[137 216 105 131 165 131 138 197 125 143 100 43 143 181 72 156 90 125
 111 116 155 103 133 107] 0 1
[155 123 109 124 195 180 175 140 157 131 96 135 118 162 188 99 110 113
 152 157 149 68 146 117] 1 2
[147 170 131 210 136 101 185 173 127 105 135 70 150 143 70 165 128 133
 110 61 142 141 129 100] 3 0
[235 183 144 255 163 120 192 159 139 86 125 188 105 120 105 181 92 149
 106 101 201 137 102 118] 3 4
[221 250 184 131 154 166 143 124 105 105 144 126 148 98 91 217 115 161
 113 125 203 136 124 121] 4 0
[142 154 104 111 195 141 121 172 186 157 55 133 113 181 129 100 36 110
 120 148 182 43 145 73] 1 5
[164 205 124 240 118 107 174 182 116 80 122 65 130 144 48 171 129 134
 118 64 146 147 145 108] 3 0
[198 255 136 120 127 137 136 141 90 102 133 79 127 111 76 199 107 168
 129 124 184 141 131 110] 0 4
[170 127 114 203 187 113 174 207 168 116 106 141 117 144 126 143 105 145
 119 90 161 90 128 106] 3 1
[127 207 89 100 126 153 97 136 154 108 136 89 132 141 89 79 120 163
 160 147 155 134 166 182] 6 0
[127 140 110 126 189 151 136 178 181 174 67 130 114 160 128 106 45 108
 132 128 157 51 161 64] 1 5
[188 228 176 186 171 159 140 85 126 119 125 191 95 88 120 155 104 164
 70 120 211 126 73 104] 4 7
[160 191 116 212 133 181 143 131 133 150 71 145 136 89 140 79 106 177
 148 91 155 94 100 126] 8 3
[121 192 110 122 154 168 170 146 95 97 128 60 151 135 109 146 119 103
 125 141 126 139 169 102] 0 2
[174 144 112 222 192 122 178 216 179 111 78 137 126 153 91 148 96 136
 108 85 166 67 106 108] 3 1
[126 136 116 135 183 170 191 109 140 111 104 126 122 113 222 108 6 38
 153 182 130 101 182 0] 5 2
[134 110 98 130 255 214 193 181 162 121 69 117 99 167 255 74 87 84
 148 167 172 50 159 98] 2 1
[116 224 79 123 126 146 91 176 121 115 135 23 130 148 49 103 129 176
 146 128 150 142 186 166] 0 6
[109 219 102 169 162 200 138 95 131 143 90 161 101 88 137 76 115 199
 112 105 148 92 77 125] 8 7
[127 186 94 134 120 151 92 150 153 116 116 84 144 136 89 82 146 158
 146 138 161 149 126 164] 6 0
[147 209 102 209 154 171 164 145 119 154 31 181 145 99 148 72 103 192
 142 56 161 54 80 118] 8 3
[104 114 109 122 190 230 136 125 172 87 130 144 137 121 255 42 118 125
 175 189 170 100 174 167] 2 6
[142 123 87 120 160 193 144 115 173 83 128 149 143 135 233 53 119 111
 163 198 158 117 187 167] 2 6
[133 186 129 100 204 129 139 196 144 181 76 71 137 176 85 153 90 144
 94 127 167 86 152 114] 1 0
[119 189 106 119 125 155 101 154 163 104 116 80 132 131 87 97 133 196
 145 123 138 158 148 170] 6 0
[143 187 108 177 204 159 136 125 162 152 110 99 79 167 79 120 91 149
 81 115 170 76 91 113] 7 1
[166 167 84 217 147 113 163 140 141 90 103 116 121 121 115 132 20 88
 128 95 135 109 175 37] 5 3
[124 197 89 180 148 180 100 100 203 117 150 111 93 151 66 52 119 208
 74 123 165 119 103 168] 7 6
[116 228 99 155 143 123 132 131 112 135 99 52 124 125 87 150 36 72
 118 134 144 138 195 40] 5 0
[134 145 91 111 189 122 126 158 168 176 74 129 109 152 145 108 37 117
 143 137 176 49 135 57] 1 5
[179 145 118 224 205 102 192 208 183 131 97 131 126 168 97 132 114 134
 117 99 162 85 131 104] 3 1
[144 159 73 101 189 167 95 185 243 149 75 138 143 169 117 39 111 207
 152 164 170 84 138 205] 6 1
[126 238 99 128 133 121 127 125 95 128 120 42 120 136 55 167 42 106
 135 130 137 137 194 58] 0 5
[115 206 109 132 144 125 135 118 102 125 117 77 121 124 87 140 34 96
 118 119 126 135 195 31] 5 0
[183 140 68 255 156 132 133 173 191 82 127 119 122 136 121 90 113 179
 155 87 167 117 112 158] 3 6
[185 173 123 135 166 125 130 120 111 133 95 165 143 92 140 148 21 103
 139 133 187 108 155 67] 5 4
[187 110 159 136 167 202 178 116 108 77 118 185 141 98 223 106 120 105
 130 167 168 127 147 115] 2 4
[130 175 132 120 174 207 200 126 81 82 112 55 134 119 166 138 114 78
 125 144 128 120 192 114] 2 0
[124 229 138 101 179 120 150 182 121 136 92 40 118 183 42 179 112 132
 111 111 165 92 157 108] 0 1
[157 163 105 117 223 149 139 172 218 196 34 125 109 188 150 109 0 113
 119 152 179 19 134 36] 1 5
[126 162 130 132 159 212 199 138 103 91 133 47 134 132 191 129 134 75
 149 153 127 140 187 96] 2 0
[131 109 121 120 220 180 168 169 168 131 81 125 127 154 188 91 105 119
 145 158 156 52 139 126] 1 2
[147 169 109 137 197 143 138 162 161 163 84 115 114 157 137 116 0 80
 139 136 160 38 187 22] 5 1
[149 227 98 124 130 178 144 118 116 147 53 118 119 95 113 106 127 148
 137 108 124 109 116 119] 8 0
[115 159 87 142 172 181 153 102 114 114 127 126 116 121 199 84 17 54
 149 166 144 115 212 19] 5 2
[143 141 101 100 201 163 103 188 217 167 86 120 129 173 107 71 92 176
 154 143 181 58 133 162] 1 6
[135 228 96 119 136 133 141 128 108 123 116 28 134 135 63 161 49 96
 121 105 124 131 191 66] 0 5
[150 187 115 119 175 130 155 177 139 163 87 89 120 192 97 142 113 132
 115 149 157 76 153 110] 1 0
[126 211 116 126 141 105 124 106 110 139 129 43 100 122 74 157 26 88
 123 126 150 140 187 17] 5 0
[204 231 160 146 138 146 141 132 96 100 124 113 139 90 117 200 127 158
 105 108 208 138 132 109] 4 0
[109 255 116 137 119 205 144 115 91 152 50 91 130 103 104 98 110 175
 145 121 134 88 92 133] 8 0
[130 142 77 126 138 141 88 131 187 126 128 126 150 129 135 74 73 135
 147 142 158 114 155 155] 6 5
[117 200 108 138 120 138 130 145 94 125 120 49 118 125 62 158 71 94
 128 123 138 125 176 62] 0 5
[149 242 127 107 125 197 137 122 113 158 62 109 133 108 101 102 108 157
 155 111 143 90 110 129] 8 0
[118 232 108 113 145 186 138 133 95 171 65 102 133 104 90 122 124 173
 153 121 140 91 119 138] 8 0
[129 182 107 120 141 199 92 111 164 150 65 165 148 111 143 20 131 184
 167 136 174 89 132 175] 8 6
[208 255 170 124 127 154 148 137 84 102 108 84 132 107 68 191 110 133
 102 122 183 139 133 115] 0 4
[139 128 100 94 201 156 112 215 217 177 77 130 132 158 110 59 90 173
 146 149 183 55 133 183] 1 6
[170 168 90 255 141 96 174 169 158 107 103 111 128 121 123 124 30 91
 114 73 173 107 156 46] 3 5
[178 245 152 199 173 176 168 51 132 94 138 152 67 93 82 129 109 186
 58 130 206 119 65 98] 7 4
[212 161 178 119 199 156 138 153 166 133 88 193 131 127 153 160 79 161
 119 130 213 47 99 100] 4 1
[138 111 121 119 211 175 154 162 166 143 81 126 121 177 178 108 99 124
 141 141 155 60 137 107] 1 2
[186 126 162 130 167 187 176 122 114 91 119 166 111 101 220 120 109 111
 149 166 180 125 149 113] 2 4
[135 108 79 133 167 202 147 127 180 87 126 130 126 120 253 51 118 117
 175 192 151 121 181 167] 2 6
[127 173 127 117 156 255 168 125 103 142 57 179 148 71 224 56 132 141
 174 150 128 74 109 100] 8 2
[142 210 127 195 130 95 145 180 98 114 134 37 122 155 41 171 143 131
 120 80 129 146 154 131] 0 3
[120 172 59 130 141 147 88 111 200 145 118 142 145 109 132 41 57 165
 172 141 162 118 169 152] 6 5
[203 174 137 161 140 149 132 116 142 121 123 174 118 91 140 139 36 114
 126 138 196 95 139 67] 4 5
[164 135 112 244 180 181 222 156 122 33 119 137 133 128 228 107 105 86
 151 129 134 116 160 98] 2 3
[128 118 92 147 191 203 180 114 137 95 118 119 147 112 255 81 42 45
 152 172 145 98 204 38] 2 5
[144 178 131 158 201 142 159 124 161 153 91 101 89 155 110 122 113 165
 75 116 159 74 76 132] 7 1
[120 246 114 203 146 147 136 83 102 109 131 55 82 158 23 137 122 164
 48 114 150 134 103 86] 7 0
[108 201 87 193 164 190 99 77 194 105 146 106 66 131 81 55 110 213
 87 138 186 109 95 164] 7 6
[151 137 102 187 142 139 125 176 189 98 119 109 137 138 112 84 108 166
 151 119 151 138 132 167] 6 3
[158 147 90 101 223 172 88 210 242 164 65 135 130 168 132 47 89 163
 169 145 186 30 128 180] 1 6
[172 144 120 179 199 127 172 211 192 143 74 129 120 174 105 121 103 133
 124 106 153 66 113 131] 1 3
[191 211 125 253 123 100 185 164 106 101 116 53 119 149 66 182 107 141
 116 70 154 157 125 101] 3 0
[124 218 104 108 118 158 97 141 131 120 127 31 138 151 69 132 123 167
 149 118 142 164 156 153] 0 6
[131 223 118 110 153 151 137 186 146 122 92 25 122 176 58 174 92 131
 114 111 155 78 142 102] 0 1
[130 255 124 165 149 152 133 104 121 114 130 15 101 152 22 177 136 163
 85 105 156 136 127 102] 0 7
[145 160 66 137 135 146 83 129 179 124 110 126 123 121 131 74 26 115
 148 157 153 115 186 91] 5 6
[170 179 116 255 141 102 174 138 135 113 130 129 97 144 85 144 101 137
 69 75 163 132 100 91] 3 7
[125 213 92 130 144 169 131 97 120 178 45 167 117 91 149 67 48 114
 145 104 168 79 111 50] 8 5
[126 232 122 94 165 151 146 181 132 149 78 40 126 172 46 159 107 134
 110 112 167 93 146 112] 0 1
[129 187 125 122 174 197 126 164 158 197 15 184 125 114 148 63 94 172
 148 119 172 29 88 106] 8 1
[150 193 117 192 112 172 180 160 130 139 78 167 142 100 132 108 108 140
 138 98 156 79 101 127] 8 3
[132 132 115 112 228 192 163 194 178 131 64 141 138 192 194 95 110 122
 122 177 159 44 144 114] 1 2
[165 181 95 253 170 118 171 115 128 116 121 110 79 165 88 135 104 149
 58 86 182 135 92 105] 7 3
[142 242 102 143 117 131 143 138 91 138 109 36 126 150 56 184 35 89
 142 99 143 142 198 42] 0 5
[127 128 68 134 169 191 114 140 207 88 126 148 126 125 207 31 107 151
 182 193 172 113 158 186] 6 2
[164 139 126 222 151 139 197 168 131 81 101 106 119 128 168 131 115 107
 145 100 138 121 151 95] 3 2
[145 222 122 108 174 150 144 188 149 151 68 40 119 177 57 152 88 142
 104 98 151 89 147 112] 0 1
[127 100 120 125 200 181 186 172 155 127 94 121 122 150 225 82 126 80
 136 171 165 51 143 115] 2 1
[140 251 83 119 131 145 132 125 118 125 108 53 133 140 77 156 3 83
 134 129 130 147 178 25] 5 0
[147 119 114 220 154 182 211 146 120 78 117 128 109 128 190 104 124 98
 134 123 145 131 142 109] 2 3
[131 201 137 109 169 136 140 176 143 158 85 52 119 170 63 160 106 152
 111 137 136 86 134 118] 0 1
[131 144 75 116 187 161 83 188 216 142 86 138 133 156 117 35 112 181
 165 168 165 87 146 203] 6 1
[145 183 125 109 211 188 147 189 185 219 0 169 103 152 160 58 84 162
 152 120 190 1 94 116] 1 8
[127 255 107 187 157 197 159 60 124 187 61 169 78 98 122 64 111 186
 118 115 169 60 87 104] 8 7
[173 116 91 240 180 151 234 167 125 68 107 127 129 152 184 122 108 102
 152 111 143 112 155 110] 3 2
[144 229 123 125 138 169 147 139 104 149 70 119 143 109 122 103 131 158
 135 117 143 92 124 119] 8 0
[123 188 114 124 150 149 110 107 126 157 66 159 144 100 158 74 22 126
 141 134 130 97 140 47] 5 8
[208 144 166 109 198 161 141 160 155 146 82 165 135 138 147 148 99 153
 107 125 194 50 106 121] 1 4
[164 139 110 181 179 131 149 200 189 139 78 117 110 173 124 122 100 149
 112 94 182 64 106 114] 1 3
[139 210 75 98 123 178 70 159 174 139 133 40 153 163 61 74 138 205
 163 146 167 147 172 222] 6 0
[142 200 114 152 225 150 160 116 185 159 108 117 64 159 66 121 95 166
 44 127 172 76 72 106] 7 1
[166 167 139 224 158 124 156 135 134 105 126 135 116 139 100 115 116 157
 97 91 154 120 114 123] 3 7
[134 117 135 140 207 171 168 157 158 115 108 125 123 145 221 101 108 103
 153 156 148 84 156 110] 2 1
[114 178 103 125 125 188 94 141 167 172 100 156 150 104 157 48 123 174
 160 138 145 98 116 187] 6 8
[146 165 129 116 162 178 188 140 94 93 123 66 119 137 165 143 108 107
 149 151 145 140 155 104] 2 0
[190 164 95 255 148 109 182 176 137 88 98 122 121 138 136 146 26 88
 131 77 142 126 158 33] 3 5
[165 227 112 198 123 92 177 179 104 106 129 29 127 158 52 169 124 140
 116 79 147 133 143 105] 0 3
[161 176 134 230 131 162 166 146 124 122 98 141 125 128 118 109 113 162
 136 68 143 105 118 115] 3 8
[138 122 126 121 234 172 167 170 166 119 74 133 115 155 204 110 111 88
 128 165 143 49 127 125] 1 2
[228 238 163 161 171 166 148 84 145 106 135 204 100 90 111 144 93 172
 69 117 228 113 86 126] 4 7
[131 246 97 121 128 133 141 125 94 143 98 52 133 145 73 138 14 73
 114 126 138 131 186 10] 5 0
[108 139 102 145 177 169 171 114 138 111 127 134 125 118 204 96 0 47
 154 165 147 93 196 28] 5 2
[141 132 88 108 168 156 114 146 242 164 94 139 133 157 141 58 121 189
 159 139 177 65 137 182] 6 1
[217 192 151 127 160 150 129 112 128 111 103 186 127 77 142 156 46 125
 115 134 207 94 137 68] 4 5
[127 109 65 124 181 244 151 132 184 77 117 128 137 102 250 36 114 120
 187 187 163 96 177 178] 2 6
[125 198 113 175 202 141 143 128 179 155 96 111 78 160 77 122 91 176
 49 116 186 50 68 98] 7 1
[154 183 100 103 234 213 150 197 165 222 5 179 124 156 147 70 85 173
 152 121 195 0 85 120] 1 8
[164 161 100 186 188 121 175 211 177 156 58 127 138 190 123 129 83 143
 112 94 150 48 128 111] 1 3
[178 166 76 233 140 142 152 187 174 96 127 122 137 131 118 92 134 177
 143 100 171 115 130 160] 3 6
